Rows are one point carried round by a steady rotation, each followed by how many steps it has turned.
The counts run from 0 to 1074.
[-11  -1  22  -8  -1  -8  10  12  22   0 -10  12 -14 -12  19   3  -1 -14
  -2 -17 -23 -14  -1  -2  -2  23  20 -14 -20  -6   0  -9 -19  -5 -15  -7
   1 -11  -5  -3  -7  -6  -5  -7  -6  11  -2  -5   7   1   3  -1  14  -7
 -14 -15   6  16 -10]	622
[ -3  -9  10  -2  20   0  15  -2   9 -10 -12  23  -5 -11  13 -11  -2  -5
 -12 -10  -5 -14  -7 -14   2  39  -8 -11 -20  -1  13   8 -11  -1  -6  -8
  -2 -10  -5 -19   2 -15  15  -7   2  11 -11 -26  -9   0   5  10  17 -12
  12  -7   2   9   6]	1022
[ -5   8  -8  -2  -1 -13   3 -13 -10  13  -7  22   1  -4   0  -8   0   7
  -5 -12  -5   5  -4  -7  10  11   5  11   2   7 -11  -8  -4  -5  -8 -12
   3 -11  -7  13   3 -12  -2  -1  20   6   8 -41 -28   9 -16  -4  25   1
   4 -10   0  11 -10]	188
[ -1   7 -14 -15  -9 -15  10  -4  -3  16  -9  22   1  -1   3   1   0   6
  -2 -17 -17   7   6   4   2   5  12  14   4   2 -12 -11  -4   8  -2 -16
   3 -11  -1   9  -4  -6   5  -2  19  -4  14 -32 -16   2 -18   7  19  -2
  -5 -18   0  14 -15]	543
[-10   0   7  -7  -2  -7   6  -2  22  -1 -17  14  -6 -11  16   4   0 -19
   6 -20  -5 -17   3   0   1  27  22  -5 -23  11   7 -13 -16   3 -18  -5
  -2  -9  -2   3  -9  -8  -7  -3   4  11   1  -5  -8  -9   5 -12  13   0
  -9 -15   9  19  -4]	267
[ -6   1  13 -12   8   6  -6   6  21  -5  -8   5 -13  -7  -2  12  19  12
 -13   8 -12  -2   8 -19 -13  25   7 -17 -17  -7  13  -5   6   8  -1 -18
  -6   9  -4 -22 -11   2  -2 -15  13   5   4   7 -12  -9 -12  -4   0   1
  -2 -11  27   3  -8]	468
[  5 -16  12  11  12  10  -7   2   7 -14   7 -13 -15  -6 -22  -3  -2  15
  -3  14   9 -10  -5  -4   5  -5 -14   7  -7  -7  22  18  -5  -3  13  -1
   8  12   0 -15  -6  18  11  -6 -11  -3   5   8  24  -5  22  11 -23   1
   0   0  -5  -3  -1]	723
[ -9  -3  17  -9   6 -14  16  11  16  -5  -7   7 -18 -17  -1   3  -3 -13
  -4 -19  -5 -21   7  -1  -8   2  17 -23 -12  -4   2 -19 -22 -11 -16 -10
   0 -11 -11   9 -11   4   3  -7 -15  11   3   2   7  -4  -3  13  13   5
 -19 -14   0  11  -4]	500
[ -1  -2   9  22  16  -4  -5   0  -6   2  12   1 -11   0 -16  12  -8  12
  -1   0 -15   8   6   6   5 -30  -4   9   6  -4  -5   3 -11  -4   4  -3
  -4   0 -18  17  -2   5   7  10  -6 -20   1   0  32   4   9  26   9  -3
  -5  -2 -20   3   5]	127
[-10   1  29   6  20   5  -5  -7   8   0 -15   0 -15 -18  -9  20   6  -1
  -3  -1  10  -1  11 -19  -4  -1   4  -6 -17   8  17 -12 -19   6 -12  -5
  -7   7 -25   7   0   5  -5  -9   8   3  -3  16   8  -6  18  -4  11   8
  -5  -3  12  13  -3]	356
[  0  -1  25  10   5  -5  20  -5 -12   4   7  15  -8 -12   7  -7   9   5
 -20  -9 -10  14 -13 -17  10   8   3  -3  -4 -17   2  -6  -4 -11  -9 -10
  -3  -9 -19  11  13  -7   4  -6   6  -5 -12 -21   6   7 -12   2  28 -16
  10  -6   0  -1  -4]	349
[-12 -10  -2  -7   3 -11 -14   5  23 -13  -2  -7  -4   0  -3  11 -10  -6
  15   0  -3 -28  22   7 -22   3   2 -12  -5  10  -1  -3 -19  -5  -3  -1
   0   3   5  -5 -15   5  -2   2 -26  11  15  15  -2  -3  12  14 -23  17
  -7  -2  -4   9   2]	1006
[ -9   5  -4  28   0 -12 -18  11  -5  -2  12   0  -7  15  10 -15   0   8
   5   7 -24  -1  -6  -2  14  -4  -1  11   0 -11 -16  12  -3 -15   1  17
  13 -20   7   4   6  10  -4   6 -16   4   1  -6  14  16  14  -4  -3  -9
  10   8 -24  -4 -11]	449
[  4   4  11   4   4 -13  17 -12 -20   6   5  16   2  -7   4 -13   6   0
 -16  -7  -2  10 -14 -16   8   4   2   0   3  -6  -5  -8   0 -13  -7 -10
   2 -11 -22  12  12 -11   3  -5  11   1  -5 -25 -18  12 -22  -7  27  -9
  13   2  -1  -7  -6]	704
[  8   7   6  -1  -1  -6   3 -16 -17   9   0   0   4 -12  -7   5   5  -1
  -5  -3   4  16 -13 -10  22 -14  15   7   7  14   0 -18   1  -1 -14  -9
  -1  -6 -19  21  -1  -6 -16  10  28 -12  -4  -4  -1   0 -25 -11  30  -7
  -4  -8   2   6   4]	232
[  2  15  -2  -7   3 -11  14 -12 -21  13 -13  15  -3  -5  -4   4   3   1
  -6 -18  11  11   0 -13   5  -5   2  10   0   7  -5 -15  -3   1  -8  -6
  -7 -11 -18  27   7  -3   6  -5  26   0  -2 -20 -22   6 -16  -1  32   1
   5  -2   4   5  -5]	310
[  0  24  -6   9   4   4 -12   6  -5   8   1   9  -3  12   5  13  18  15
  -9   9 -25  27   3 -11  14  -4   8  13  -6   0 -12   3  19  15   5   0
  -6  -8   2   1   8  -5  -4   6  27 -18  -9  -3   8  -1  -6  -1  21 -17
  10  -3   2   8  -8]	315
[  4   1  15   5  15  -2   0 -20  -6  10 -14   7 -13 -24 -15   4   0   4
  -4 -11   7   5  -4  -9  13  -5   5   5  -1  13   8 -13 -19  -1 -14 -11
  -2   1 -30  21  -6   0  -8  -2  19  -4   6 -17  -6  -3  -8  -6  24   5
  -7  -9   5  10  -1]	233
[ -1   0  26  23  10  -2  -2  -6 -14   8   3  12  -8   2  -4  11   7  17
 -13   6 -16  27   2 -15  -3 -10  -6  19  -9 -18  -5  10  -7  -2   1   0
  -4   6 -20  16  15   4   9   1   6 -14 -11 -13  14   8  14   9  13 -11
  16   8  -6   0 -14]	954
[  1   0   2  12  13  -8   2 -11 -10  10  -3   9   2   0 -15  21 -13   7
   7  -6   2  13  18  10  -4 -27  -6  24   3   6  -6  -3 -13   3  -2  -1
  -9   8 -17  28   2  -2   7  12   6 -15   3  -9  12  -3  14  19  11   2
   0   0 -16  10   2]	521
[  2   5 -17 -17  -5  -4   5  24  13 -12   7 -11  -4   8  -6   0  -3  -5
   7   2   4 -22  13  11  -8 -15   3  -6   4   2   4   0  17  11   8   2
  -1  -2  23 -17 -13  16  12  -5 -13  -2   1  26  11  -2   0  16 -19   1
 -11  -5  -7   1   6]	413
[ -6  10  -2  -3   6   6  -7  11  14  -1  -7  13 -24 -12  -2 -12  12  12
 -11   0 -20 -10  -5 -21  13  27   6  -7 -15  -8   5   5  -4  -1  -1 -15
   9 -10  -2 -19  -6   2   7 -12  12   7   3 -23  -3   4  -6  -1  12 -11
  -4 -20   7  19 -14]	822
[  9 -20   7   2   0   8  -9  -5   0 -10  21 -16   5   7 -17  -3   1  18
  -4  25  -3   1  -7  -2  -2  -8 -15   4  10  -7  10  19  17  -8  21  -4
   5  19  11 -19  -6  10   9   4  -7  -8   6  10  10  -8   0  10 -29  -2
   9   3  -3 -13   9]	724
[ -3 -11  28  -7  13  13   3  -4  11  -4  -7  10 -10  -9  -6   8  12   9
 -21  12   1   7   0 -24 -16  18  -5  -6 -19 -12  17   6   3   4   1 -19
  -4  15 -12 -24  -1   4  10 -16  13   4  -5   1  -8  -5   0   0  -2  -1
  10  -2  27  -1  -6]	590
[  8 -20 -13 -14   2  -3   7  -1   6 -17   8   4   7  -3  -9 -21 -11  -2
  -3   1   4 -26  -7   0   0  20  -9 -10   4   2  10  13   9  -8   5 -14
   6  -3  18 -29 -13  -7  13  -5 -16  11   9 -10 -10  -4 -13  13 -18   7
   3  -5  -8  -4  11]	1012
[ -9 -14   8   7  -2 -24   6   6   6   0   8  16  -4   8   9   3 -11  -2
   7 -12 -35  -3   6  16  -9  -2   7   7   3 -16 -16   2 -16 -18   1  -2
   2  -5   5  12   0  -3   4   8 -17  -1  11 -17  15   8  13  22  -6   0
  -5 -12 -20   4 -12]	16
[ 11  -3  10   2 -11  -5  11 -18 -11  11   2  13   4  -8   2 -13   0  -4
 -12  -8  -2  10 -24  -3  26   3  13  12   4   6   0 -12   5  -8 -15 -11
  11  -6 -14  12   2  -8 -11   6  26  -8   2 -25  -5  -4 -20 -13  20  -8
  -3 -12   2   2  -3]	110
[ -1 -17  12 -12   1 -16  13  -5   9   1  -1   5 -12 -19  -8  -7 -14  -5
  -1 -17   0 -22   8   8 -13   8   0  -6  -2  -5   7  -9 -29 -15  -7 -11
   6   1  -6   2 -10   3  10  -7 -17  16  17 -20   2   3   0  16  -5  14
 -17 -15  -3   8  -8]	378
[ -6 -13   1  17   4  -1 -17 -15  -1 -11  -6  -3  -2   4  -4  -4  -2   3
  13  12  24 -10  -1 -13   0  15 -14  21 -16   9  12  20  -4  -4   6  10
   9   9   6  -2   6   9   9  -3  -2  17  -2   2 -12  -6  30 -12 -24   8
  21  13  -3  -1  -2]	562
[-10   2  -5  -1 -12 -28   6  -3   1   1  -5  14   7   3  23  -2  -8 -18
  10 -18 -18  -9  -4   5   0   7  21  -3   2  10 -19 -16  -7 -14 -18  -1
   3 -18   5  20  -3 -13 -11  10  -7   5   6 -14 -12   8 -10  -2  15   2
  -1  -3 -11   7   0]	1015
[ -6 -10  -7 -13  -1 -12  -3  -7   0  -4  -4   2 -13 -13 -14 -20 -10   2
   2  -2  20 -25  -2 -11  -6  13 -11  -8   5   4   5  -7 -11 -15  -1 -12
  15  -2   1  -4  -9   8  10 -14  -3  26  19 -16 -26   9  -9  -6 -17  17
  -1  -4   4  -3  -8]	695
[ -6   6 -10 -16 -24 -25  -5   8  -2   2   7  -9   7   7   3   4   0  -6
   8   3  -1  -4  10  -5 -21 -15  11  -9  19   0 -21 -16  16  -7  -2   1
   3  -6  10  11  -4   6  -8  -5  -1   8  15  19 -25   8 -25   1 -12  12
   0   4   4 -12  -9]	575
[  1 -10  14  -9   4   1   9  -9  19   5 -21  20  -9 -13   7   0  -2 -10
   2 -15  -2  -2  -4  -1   8  24  12  15 -21   6  15  -1 -18   2  -5  -9
   2   0  -7  -1  -4  -4   2  -4  16   5  -2 -22   0 -12  17  -8  12  -2
 -10 -19   2  21 -10]	389
